rotation ticks, each row followed by its count of ticks:
The counts run from 0 to 515.
[-27  14   3 -12  24  40 -17  -3 -14  25 -16  35 -19 -10   5  -1  17   0
 -19  -5 -18 -23 -16  -2  10  54  -2 -16  -7   4  -5  12  -2  12  43  26
 -13  -9 -15 -43 -38  21   7  52  24 -18  13  -6] -> 33
[ 15  10  45  22 -41 -13  -9 -27 -27  -2 -27  -6  -2   8  -4  20  33   6
  47   7 -18 -10 -20  24 -21 -23  -2   9   6  -9 -31  -6  14  28  40  -5
  28  -3  48 -35 -12  14 -46   8  33 -14 -11  -1] -> 31
[ 10 -26  -2 -21  27  25  22 -32  -2   4  25  24 -29  -5   2 -33  39  17
  19  -8  -7   2 -15  -2  11  39  -7 -22   7 -19  10  19 -25  44  10  23
 -15  17  40  10 -49   4 -17  20  40 -16  17 -25] -> 348
[-25  -2   9  -4  18  17  -9  -5 -11 -24  -2  10  -4  12  34  38  -5   7
  -7 -40  19  -4 -26  23 -66  26  -8  -5 -45   7 -16 -10  -3  29  35   0
 -13  51   6 -46 -17 -19  -3   4 -11  -6  22   8] -> 225
[ 21  -7  34  37  -6 -14   3 -22 -31 -34 -33 -12 -14  -7   9   0  11   3
  14  25 -20  11 -35  -5 -48   0 -18  -2 -11 -13 -37  -3  26  40   7 -34
   3  -1  15 -46  19  22 -30   5   2 -19 -17 -28] -> 355
[-36  16 -18  -1 -27  32  -1  -2   5   3 -27  17   4  17  14 -39   1 -38
 -15  10  18 -46  37  29  10  37   2 -27   4   2  11  11  23 -33  10  20
 -31  27 -26  -9 -35 -12 -19   4  25  30  13   3] -> 235
[ -2  -6  22 -11  -1  -4   8  18 -29  -5 -17  18  15 -38  11   2 -10  -7
 -47 -33  11  15  10 -32 -30  16 -47 -21 -32  40  -7 -17   4  23  19 -19
   6 -39 -29 -15  10  -1 -13  -5 -24 -18  23   0] -> 418
[-23  12 -33 -12  10  25  -2   3  -3 -16  14  10  10  -3  13 -45 -25 -59
   1  15  34 -13   5 -16 -16  44  -2 -40  11  14  -2  -7  -3  -7 -13  -4
 -40  20 -31  -5   1  29 -26 -14   2  14  37 -36] -> 73
[-19   9  -7 -15  11  27 -16 -21 -14   4 -18   4 -19   5   6  30  23  30
  12 -36  -2  -7 -32  12   6  46   0   7 -17   2 -30 -12 -23  10  33  17
   6 -14  20 -29 -63   6  34  18  45   0   7 -12] -> 433
[-16   8  -7 -18  29  -2 -36  -1  24  33   6  67 -26  -8 -34  17  13   9
 -37  -7  -7  -1 -30 -32  28 -11  56  -7  16  -4  21  -6  14   9  13  13
   9 -55  19  -1   3   2  20  15 -16   0 -13  21] -> 317
[ -6  35  -8 -21   1  -4   1 -20 -12 -25  -1  22 -18   7  21  25  -1  16
  17   5 -11 -40 -26 -10  -4 -15   5  35  16  -1 -38   2  37  17   0 -41
  -5  -5  41 -53  16  -2  28 -22 -22  -1 -10 -33] -> 441
[-48 -13  28  39   1 -24  13   3  -2  25  -9   1 -30 -12 -42  35 -26  -2
  35 -13  -6 -25 -42  17   2 -15  37  24   7  27 -10  15  18   3  52 -20
  12   4  19 -44  29  -6 -12  17  -9 -22  16  -1] -> 165
[  6  10   5 -18  27  33  26 -15   3  36  38  22 -50   1  -5  12  13  19
   7  14  -8 -31   7   6  26   0   7   8  21 -13   8  36  25  24  52  26
 -23   7  46 -20 -37  15 -17  19  -9  -4   1  19] -> 510
[-49  21 -13 -15 -16  13   2 -13  -3 -15   4  23  10 -24  11   9   1 -32
   5 -36  39   9  19  33 -10  15 -18 -32 -17  27 -24 -44   3 -10  15  37
  -4   0 -12 -19 -27   4   1 -22 -12  26  35  -7] -> 149
[-12  -9 -20  17  21  -9 -48  10   2  10  13 -26 -13 -10 -14   0 -14  -7
  28  28  -1 -20 -72  45  -7   7  17  30  17  13   5   6 -11   1   7 -24
   7 -12   2 -11  52   9 -14  36  20 -32   8 -25] -> 327
[ -5 -41  19  41  59   9   6  -9  19   1  17  29 -56 -30 -10  -8  11 -17
  -9   4 -12  15 -44 -14 -22  26  15 -23   1   2  24  19  23  38  26 -11
   6 -15  16  -5  16  15 -16  27 -13 -13   8 -10] -> 79
[-44  -6  23  17  21  -2  31  -2  -9  15  -3  -7   4 -29 -14  21   2   0
  37 -19 -19  -9  22  32  16  21  21  -6   4  30 -30  -6 -30 -14  37  45
  -1  -4 -28   3 -38   9  27  19 -21  -2  42 -29] -> 358
[ 17 -14 -40  24  -6  15   4   9 -17   2 -18 -26   8 -28   0 -27  -6 -24
 -28 -11   0  10  13 -12   6  54 -45 -40 -12   9  25  13  10 -28  -8  -9
  -6 -52 -20 -10 -10  17 -13  -7  49  -4  10   0] -> 343
[ 21  -8  22  26 -17  -3  29 -25  -7 -20  18 -49   9   7  13   9 -27   3
  39  12  -6  -7  30  43 -35 -12 -15 -12  -1  -5 -22 -19 -23  -6 -19  10
  -8  39 -11  47  19 -13 -48   6 -14  14  19 -11] -> 206
[  3  16   0  -3 -25 -18 -59  -2 -34  -2  -9   7  24  16  -5   9  -5   9
   9 -26   9 -35   3  10 -17  13 -18  25  14   4 -22   5  -9  52   3 -32
  -3  12  -3  11  -7  -9 -59  31  13 -37  37  26] -> 179
[ -2  -8 -34  -6 -13   1 -28  -8  11  -6   1  16 -14 -35 -10  26  -4 -23
 -11  -9  51  41 -30 -19  -6 -16   5 -26   8   8  -9 -47  16  -8  -8  14
  26 -44  29 -38  -6  28  18 -30   3   5 -18 -18] -> 1
[ 15  -1  33  -2  18  18  -2 -10  -6 -34  26   0  14  11  29 -11  44  13
  29   2   3  26  -8  25 -47   8 -16 -18 -22 -24   5 -10 -26  26   2  30
  -5  40  18  28 -15  21 -40  32  -3   1  20  26] -> 139
[  9  -8   6  37  26  13  -5 -19   1  22  -4 -19 -33  20 -21  73 -12  15
  15   1  -5  20 -40   1  -9  12  49   1 -14 -13  -1  12 -11 -17  28  15
   5  44 -16 -16  -8   3  46  17   6   0 -14  -7] -> 299
[ -4 -38  -5 -29  19   2  39   5  10  24  29 -32  -5   2 -12   8 -35  30
 -17   0  16  36 -15 -45   2 -17   2  -1 -23  -8  28   9 -52  -5  -5  19
 -12  55 -18  13  12 -10 -10  -7 -14 -23   8   4] -> 407
[ 25  -1  20  29  -6 -19 -41   0 -20  32 -27 -30   8  28 -14  59  24  41
   0 -20 -41  12 -16  -6  -5  10  29  28 -18   3   8   1 -12  -9  12 -14
  31 -29 -16  15 -12 -14  21   6  19 -11 -37  -8] -> 507
[ 16  22 -12 -25 -12   4 -60 -17 -13 -26 -18  -3 -10  12  16  12  -6  37
  15   7  -2 -32 -36  50  -9  -9  -6  25   2  -6 -40 -22 -11  28 -23 -21
  12 -13  48 -26  -3  -7  17   4  22  -7 -20 -21] -> 117
[  7   7   8 -18 -31  44   8 -31   6   8 -52  26  -3  37  12 -18   7  12
 -37  40 -16 -25   1 -18  -7  20   2 -40  10 -26   1   4   7  10  -3  20
 -29  29   3 -21 -17 -26 -34   6  22  23 -34  -9] -> 100
[  6  13  16 -12 -29 -35 -45 -13  -5 -18 -39  17   7   9  -8   5  24  40
  11  20 -14  -4  -4  28   9 -32  12  23  17  -1 -36 -40 -16  30 -27  -6
  36 -43  25   0  -6 -15  34   4   6  -9 -32  -6] -> 116
[-10 -25   9 -28  32 -23  41  15  -5  13  57 -17   1  -9   4 -24   4  20
  41 -20  -5   5  22  19   6  -9 -12  22  -7  28   7  12 -35  19  16   4
  -2  12   2  30  -4   6 -25  13 -22 -24  51  -5] -> 273
[ -2  16 -20 -26 -41  -9 -33   7  12 -20 -31  12  13  -7  -3 -12  -1  12
 -23  14  45  20  25 -20   8 -41 -14   1   8   9 -28 -49  15  -6 -32   1
  21 -26  17 -11  -2  28 -24 -32 -18   3 -18  39] -> 324
[-21   8   9  -1  28  17  27  -5 -13  17  -3  38 -15 -53 -20   5 -12 -32
  12   8 -11   4  -4   2  11  21  11 -32  11   7 -35  -4 -10   2  45  38
 -13 -30  -9 -46 -27  27  21   9 -22 -10  26 -39] -> 357
[ 11   1  -8 -26 -13  16   7 -11 -20 -22 -12  -7  -5  43  47   6  -2   0
  13  -6  18   2   7 -39 -35  12  -4  -2  -4 -13 -26   3   5  36 -20 -25
 -24  78   8 -12 -32   1 -16 -43  -1  -1  -2 -12] -> 293
[-34 -36  27  30  48   9  33  12   8   1  18  19 -24 -15  16 -22  23 -13
   3 -10 -14   6 -22  -3  -1  -7  16 -19  -2  42  25  -4  21   0  35  22
  -1 -24   1   1  29  14 -35  24 -33  13  17  -5] -> 80
[ 22   2 -42  -4  -4  11 -52   2  23  -4  21  27 -26  11   2 -27   3   2
 -10  26  48 -22  30   4 -14  22 -10   3  15 -27   5  16  10  26 -39 -23
 -22  52 -10  18 -28  15  -2  -1  14 -28  10  26] -> 456
[ -3 -19  30  15 -16 -21  33 -13  12  16   6 -10  -2  36   5  11   7   3
  27  -4 -52 -22  -3  27  13 -52  28  17  12 -10  24  36  16 -10  16  -3
  28  -5  28   5  40 -48 -31  -2   6  12 -15 -13] -> 98
[ 32  -4 -36  -6 -39 -19 -46   3   2  14  -2 -36  -5  14 -24   6 -35  16
  -2  31  11   9 -10  -8  14   1   2  29   3 -27   6   5 -24  -3 -52 -10
  17   0 -25  11   1  -5  43 -21  40 -23 -35 -17] -> 191
[ 12  14   3  -4  31  16  24   1   6  41  50 -11  -8  16 -15   0   9   0
  36  51 -38  -2  -6 -16  34 -18  42   9  36 -22  21  19  -1  -8   9  17
 -21  16  -7  46  13  30 -16  28 -36  12   0 -10] -> 52
[-56 -40  19  -1  29 -10  12 -12   7 -13 -32  39 -35  10  -2 -11  40  24
  -1 -39  -7  -2  -5  10   4   4  43  -1   6  30 -16  -6 -12  14   7   2
  12 -18  12  32 -27 -37   0  10  -4  11   2 -24] -> 156
[ 36  -2 -24  30 -24 -11  20  -2 -12  16 -21 -33 -12  -5  -6  -5 -34 -29
  -4  24  -2  -5   6 -51  -2  19 -17   7  12 -17  -6  50  32  -8   5 -31
  -3  26 -32 -31  -5  17   0 -15  24 -25 -16 -24] -> 429
[-17 -23 -28 -21 -28 -12  -2  -7  14   7  -2  15 -28 -28   7  -5 -28 -27
  -9 -21  39   9   6 -14   9 -21 -22   4  -8   3 -14 -26  13  15  11  -1
  40 -17  17 -52  -9   6  42 -53   8 -28 -10 -35] -> 487
[ -7  10 -10  37   0 -19 -40  29  11 -12   2  -8 -10 -23  10 -20 -16 -21
 -16  23  24  -9  23  15  -1 -18  -6   9   3  27  -5 -23  46 -18 -22 -28
   5 -42 -38   1  42  38  10   1 -42  -7 -11   8] -> 458
